In the data rows, the value 50 means zero.
Some points:
50:36:36:09:87:52:44:59:17:60:45:47:47:33:51:16:48:62:58:39:48:44:20:43:66:65:55:84:46:73:68:41:26
63:25:22:43:57:54:64:41:48:55:60:57:53:61:62:43:35:47:40:40:80:60:49:58:40:37:50:36:65:24:63:77:08
45:45:47:47:43:64:44:49:49:51:68:43:42:50:57:61:62:19:13:42:50:40:31:30:66:58:61:74:49:24:64:51:65
48:77:31:59:64:59:79:98:52:53:56:80:78:77:76:46:18:49:66:50:65:59:64:53:43:60:48:93:10:63:00:80:33
57:59:38:43:20:44:85:41:65:56:51:35:26:42:69:49:43:64:44:48:80:31:67:37:58:66:56:41:38:41:49:36:64
26:40:65:32:32:67:74:63:28:45:39:51:57:75:56:41:41:62:32:41:41:63:31:74:37:40:58:62:46:55:56:08:42
62:58:40:34:22:44:35:40:64:32:46:38:43:51:77:16:17:53:26:66:68:41:59:24:54:52:85:71:51:24:58:63:22
52:49:69:77:70:24:66:75:47:31:02:48:54:17:33:51:78:22:14:49:48:60:38:38:41:57:85:38:67:55:46:68:45
53:36:78:53:39:29:32:67:87:41:30:31:67:57:82:64:47:43:48:49:46:31:11:59:68:62:36:41:21:57:56:56:37
50:46:37:40:29:62:17:25:47:48:57:67:61:65:35:11:65:41:48:23:33:68:35:47:66:69:50:44:57:84:69:72:60
76:61:80:55:18:42:04:60:82:70:33:47:49:33:50:52:36:59:38:43:58:63:48:52:50:60:32:36:66:55:56:38:49
30:58:55:36:47:20:57:38:74:56:54:66:37:77:44:17:54:52:41:47:42:35:32:23:43:38:60:37:61:50:30:42:57
51:33:47:36:81:46:33:30:39:14:24:59:44:37:52:90:23:48:57:54:35:97:53:67:53:68:69:49:64:46:56:52:76
61:61:71:43:43:52:41:70:34:14:39:43:42:72:39:54:91:50:56:55:51:57:71:50:32:72:63:51:18:59:94:81:76
77:51:30:53:76:50:36:45:35:50:54:53:40:36:07:27:70:79:47:57:31:59:49:55:33:26:55:73:17:29:63:46:63
63:32:49:37:34:42:20:48:63:57:27:71:05:24:54:55:42:52:51:42:43:82:60:61:13:40:36:54:51:44:16:62:59
53:55:54:57:73:63:37:48:61:41:92:46:61:17:29:49:43:72:49:82:41:84:59:54:43:69:47:42:66:63:43:36:50
68:57:62:58:65:42:68:59:45:41:71:48:43:58:61:45:36:29:24:52:25:72:39:17:46:54:51:45:32:87:61:72:71
38:87:41:44:63:16:57:45:29:50:54:84:65:40:44:39:32:68:64:59:40:36:86:81:33:60:22:33:27:35:48:46:54
38:36:43:49:38:89:05:37:21:73:47:57:49:45:57:62:62:70:28:21:46:67:77:48:74:74:58:34:46:31:52:80:36
45:18:56:50:43:53:69:46:56:84:65:58:34:69:55:57:33:70:36:63:65:50:55:70:43:37:68:76:32:45:45:76:69
88:50:73:99:51:68:73:52:28:43:39:51:00:43:53:40:14:65:44:30:49:27:81:58:45:68:49:32:37:46:39:34:51
35:47:78:20:55:73:47:73:58:31:39:43:54:32:21:40:47:81:45:21:73:64:41:59:46:08:50:47:50:26:64:51:32
78:43:84:46:67:60:53:36:41:42:65:52:55:49:51:77:37:56:69:39:37:15:65:47:87:56:28:58:47:66:52:64:43
71:24:44:74:18:39:28:62:43:49:64:99:76:44:41:51:43:84:43:50:85:65:50:35:69:40:68:27:51:72:40:48:40
32:27:71:67:51:37:34:78:74:43:37:53:52:16:58:73:53:52:68:52:59:62:26:47:53:58:48:58:27:29:49:67:44
63:70:19:48:54:36:72:22:44:58:18:61:49:66:65:73:69:73:99:06:57:56:25:56:33:52:49:74:56:49:43:57:58
12:57:73:32:41:72:33:45:52:65:52:82:60:55:33:54:33:18:44:76:59:48:52:44:69:34:67:32:71:22:47:55:53
70:69:61:41:85:37:30:32:48:43:48:52:32:53:44:18:28:21:35:10:35:77:50:35:60:42:76:32:49:27:28:36:49
45:63:80:61:78:35:45:46:67:62:74:84:62:52:50:50:62:67:54:96:61:54:53:60:65:75:74:39:54:47:34:66:70
51:77:38:65:48:79:79:79:40:76:50:58:41:69:76:47:70:16:58:69:13:70:42:69:53:47:84:54:45:39:70:64:18
54:35:60:64:55:53:14:21:74:28:67:45:66:54:99:50:53:61:48:31:79:29:54:64:58:65:57:75:56:64:46:47:45
46:40:14:67:59:78:53:46:65:61:30:50:48:30:34:86:35:33:82:66:60:45:54:05:51:33:42:69:30:50:72:19:39
44:48:87:44:60:93:56:26:21:55:36:37:69:40:64:56:41:81:59:61:39:40:37:66:58:35:19:83:64:55:40:58:61
50:72:48:80:51:35:68:37:60:37:36:44:62:44:08:45:56:63:49:54:41:71:18:81:63:66:58:39:43:35:55:58:54
57:27:54:39:36:70:42:42:26:14:49:58:71:67:51:32:69:47:55:66:70:34:50:41:46:50:38:48:38:63:47:55:26
76:48:65:56:43:66:20:48:52:59:35:64:43:41:84:26:53:38:64:60:39:50:59:66:51:46:46:53:29:60:57:45:45
59:69:43:48:70:60:35:61:36:60:24:41:51:35:37:87:94:56:52:52:55:18:38:57:87:48:52:27:57:50:45:44:61
49:63:35:51:35:49:28:50:44:63:40:24:24:71:56:22:50:57:59:60:41:34:39:69:18:61:24:59:30:33:54:42:70
37:51:38:32:36:56:61:35:93:77:60:63:49:65:36:61:51:60:20:20:62:54:56:66:50:35:49:58:59:54:67:71:51
24:08:64:61:66:44:60:67:59:22:45:68:31:83:20:45:41:70:86:54:46:32:18:54:19:68:32:52:79:53:52:95:49
50:63:53:47:71:35:37:49:52:50:54:60:43:57:46:62:61:59:56:99:60:40:80:48:60:03:57:52:65:19:47:43:47
29:60:39:45:99:31:36:56:43:42:56:48:55:62:53:52:45:45:17:38:51:61:43:51:80:43:18:64:19:43:69:39:59
31:53:44:33:40:52:41:70:81:40:24:37:63:51:53:74:43:57:38:59:51:39:62:66:41:78:76:29:40:97:40:13:38
52:51:51:82:24:48:41:53:49:51:41:28:58:49:61:18:66:28:71:55:60:57:55:31:61:53:19:46:63:40:28:39:47
63:58:65:20:47:40:83:65:53:38:65:70:61:45:53:72:37:43:55:53:41:47:57:52:30:35:43:50:82:49:81:57:45
47:35:23:40:31:39:79:73:46:30:44:25:46:17:56:42:43:39:26:72:61:20:59:25:51:69:55:78:78:38:36:55:58
22:55:55:67:50:28:43:77:13:30:37:40:38:56:50:17:44:78:35:50:34:28:68:44:61:54:45:21:43:45:64:52:51
39:02:52:57:53:52:48:57:65:70:44:49:52:77:37:52:71:41:21:54:79:38:88:47:19:68:51:99:58:47:59:35:60
37:66:49:61:46:35:33:98:34:79:54:62:23:56:64:56:65:64:64:48:47:63:32:20:29:42:58:82:61:76:48:34:43
42:41:17:85:38:72:47:47:47:22:64:30:25:26:52:44:48:37:44:45:83:56:27:79:47:35:70:54:38:31:56:58:28
64:47:66:61:22:78:32:09:39:52:36:42:64:67:57:60:47:24:53:64:19:29:65:21:04:31:66:59:40:55:50:47:60
99:58:45:47:67:54:56:74:39:42:45:41:73:58:54:33:29:45:53:59:51:64:31:44:48:46:70:70:86:50:43:37:36
49:57:40:47:20:41:72:41:13:26:50:90:41:51:69:66:47:68:07:46:51:50:45:36:62:56:16:32:59:65:59:36:44
47:26:27:48:48:45:30:47:84:50:70:38:50:31:60:60:52:76:36:57:20:51:09:60:54:52:42:52:56:51:50:27:70
47:48:63:70:81:31:52:32:44:58:43:36:35:73:52:63:67:56:30:73:62:66:43:30:75:51:26:48:51:76:27:71:28
29:74:23:38:32:39:26:33:40:43:88:41:59:79:31:56:52:48:43:48:55:82:68:24:53:76:31:59:28:59:33:53:37
76:59:64:58:51:37:37:40:68:53:60:33:49:35:42:67:66:44:36:62:51:40:15:59:51:60:58:50:38:38:41:50:01
25:36:47:64:36:53:67:42:69:48:50:66:59:57:37:33:10:28:54:65:20:45:44:56:53:62:38:21:23:65:63:39:33
82:61:58:28:53:58:77:15:66:18:51:49:59:59:57:48:81:69:27:70:28:55:30:74:57:39:69:63:47:51:23:56:56
48:44:32:61:66:41:94:28:52:79:75:21:40:42:40:49:55:39:43:34:34:31:52:56:66:33:41:52:49:72:43:69:55
39:72:58:48:55:58:42:20:70:53:71:71:49:20:34:55:62:20:72:27:89:40:47:56:31:58:51:59:52:77:50:20:40
73:40:52:50:24:12:57:54:23:54:66:61:62:21:29:64:18:26:79:46:46:34:52:40:70:55:58:84:40:32:58:54:53
49:46:32:38:71:35:51:29:31:26:41:44:27:75:48:52:38:39:63:64:64:29:39:53:52:32:61:45:79:52:28:29:74
54:56:32:40:52:47:52:67:33:72:00:83:93:50:51:34:41:56:41:44:50:37:21:65:45:44:40:73:73:61:38:40:57
44:64:35:29:59:39:38:44:67:34:44:51:23:58:52:68:41:23:31:54:70:31:58:77:60:61:29:47:30:43:47:58:65
51:69:39:49:70:57:46:61:75:49:68:37:67:34:39:76:49:56:32:27:51:48:36:15:00:69:43:16:21:35:27:55:38
52:65:63:61:53:72:41:39:52:45:70:44:76:41:45:47:28:31:39:25:83:03:60:59:32:41:37:47:61:51:52:62:53
36:17:27:50:39:23:67:34:32:12:61:28:58:46:90:43:79:45:80:61:67:81:80:67:39:43:32:32:69:62:44:47:34
45:76:64:41:81:59:45:69:61:78:28:28:49:88:80:47:27:49:69:27:63:65:48:40:34:50:43:38:82:44:52:44:42
49:29:49:79:50:62:69:53:50:82:39:51:47:11:75:36:47:54:34:41:41:42:51:41:36:16:45:25:42:87:20:73:70
89:74:65:43:28:38:47:69:43:42:44:46:53:69:11:74:55:29:41:47:60:43:28:42:57:45:48:26:58:56:44:62:74
29:31:47:20:51:58:68:76:38:40:67:56:54:34:47:49:76:45:58:16:47:31:43:48:75:62:87:23:72:44:39:26:89
30:46:76:47:52:75:62:80:42:40:85:78:35:68:49:53:53:32:51:59:19:46:42:76:35:50:47:52:72:43:28:49:27
57:52:46:50:38:35:61:43:43:78:48:50:80:27:75:91:78:58:21:70:63:60:30:68:24:47:59:27:18:33:52:32:41
18:50:74:86:54:36:66:04:34:36:60:42:35:44:35:65:58:79:44:20:28:66:47:26:42:28:65:65:62:56:62:60:39
73:00:41:35:64:27:41:58:14:85:69:35:92:45:50:39:48:35:62:64:42:46:39:35:23:38:17:16:58:30:45:46:51
70:28:39:20:52:39:74:41:55:85:38:17:38:64:40:47:56:53:52:46:60:53:60:69:60:93:44:34:36:35:58:61:05
60:39:60:41:35:36:72:36:45:59:47:45:76:58:20:27:51:39:61:40:40:33:80:46:54:43:67:49:32:77:69:33:56
41:46:88:25:30:40:62:48:40:55:56:24:33:64:19:55:23:68:69:57:30:74:51:36:64:64:62:59:53:45:25:00:43
30:58:38:65:73:37:29:67:35:68:60:36:62:56:61:50:36:78:50:43:31:29:77:73:66:13:84:66:69:74:64:50:38
30:62:24:54:66:56:43:47:70:51:46:66:54:52:51:22:64:75:65:77:32:30:55:50:65:64:66:45:43:55:28:41:54
40:37:49:69:49:47:37:63:57:38:49:40:49:86:68:97:67:50:50:35:34:53:38:27:49:22:45:26:26:53:52:45:74
08:58:67:14:27:62:46:37:25:70:57:35:44:08:87:67:45:16:76:69:54:71:42:40:60:58:52:46:14:45:43:82:67
27:48:99:43:66:45:70:31:72:61:35:18:66:40:66:17:58:60:73:44:55:50:61:45:56:59:73:35:53:43:56:56:70
31:67:43:42:36:63:54:42:68:23:07:47:72:35:41:50:76:45:46:25:48:71:80:25:62:44:43:77:53:42:18:79:30
51:85:43:68:08:31:53:94:52:58:75:24:71:47:58:65:53:62:67:31:27:61:74:72:40:46:41:80:89:34:57:58:25
45:52:22:85:12:49:39:50:27:89:61:46:43:68:61:47:32:37:60:63:56:47:32:72:50:90:62:63:84:43:37:64:77
86:44:63:45:54:66:60:63:62:62:65:35:57:44:44:63:57:55:44:44:55:80:63:56:62:72:12:53:63:47:56:48:67
82:52:15:26:61:84:58:45:79:28:45:54:39:32:79:65:40:62:45:60:21:50:74:35:47:65:53:26:53:61:62:54:61
There is one direction along which these points spread out most. Take the direction at right angles to it along which they spread out most. Go by this last direction. How many in every 100 of the points above lie lower along it than each point below? Answers are rounded to whole numbers. More than half of the points above lie lower than the first one.
55:40:29:64:45:40:51:54:77:33:56:50:74:64:69:42:26:39:62:37:46:79:53:61:82:12:46:39:43:39:86:57:98 53
49:54:71:24:54:34:60:68:35:50:65:61:14:41:58:41:53:78:55:47:67:43:75:17:39:36:45:57:50:38:43:47:74 68
61:65:49:50:62:69:55:49:32:61:46:28:62:89:43:49:43:53:62:46:41:31:52:53:41:40:64:23:66:39:29:55:44 71
37:49:47:60:29:62:70:24:42:66:11:59:64:64:31:55:21:66:48:85:57:53:43:24:72:45:21:54:54:29:61:40:55 51
54:47:57:72:81:16:47:27:63:55:42:58:58:57:48:64:56:26:39:46:32:63:69:54:38:70:60:67:57:65:82:42:55 68
23:80:34:59:51:61:43:56:47:22:66:37:67:29:52:40:38:61:56:62:37:12:34:37:26:61:34:52:71:35:81:54:49 51
65:40:43:24:33:54:50:50:80:66:56:76:23:46:43:27:78:50:63:69:22:34:65:30:56:29:26:32:69:57:89:62:24 53
43:60:60:63:62:60:72:28:46:61:36:75:51:45:52:15:66:52:60:64:83:71:44:44:29:58:59:40:54:34:90:26:76 68
45:73:53:39:44:46:32:52:53:48:42:26:34:25:22:38:57:13:25:67:65:63:56:95:43:26:16:48:56:99:41:59:78 54
41:55:49:63:75:73:56:53:35:59:55:57:04:46:40:63:48:36:64:47:60:55:51:45:57:74:45:39:87:74:79:29:34 68
39:01:39:71:49:82:48:70:64:38:57:43:66:54:27:46:68:32:41:36:35:59:89:65:48:52:41:52:30:29:11:28:55 38
42:35:25:48:41:15:21:41:51:58:37:54:31:45:28:74:38:28:66:37:41:34:74:63:60:33:74:40:40:51:41:64:26 40
49:55:62:44:45:40:59:32:40:44:68:76:31:54:78:41:78:25:47:36:45:29:43:70:46:37:36:67:36:27:36:02:25 47
64:63:49:32:40:69:45:66:48:34:75:21:39:68:27:64:49:69:72:69:88:65:27:64:52:21:90:35:17:87:65:51:59 60
66:64:40:69:48:72:59:66:78:54:65:71:46:47:34:25:72:46:79:32:49:44:50:32:91:45:21:51:39:35:51:37:69 56
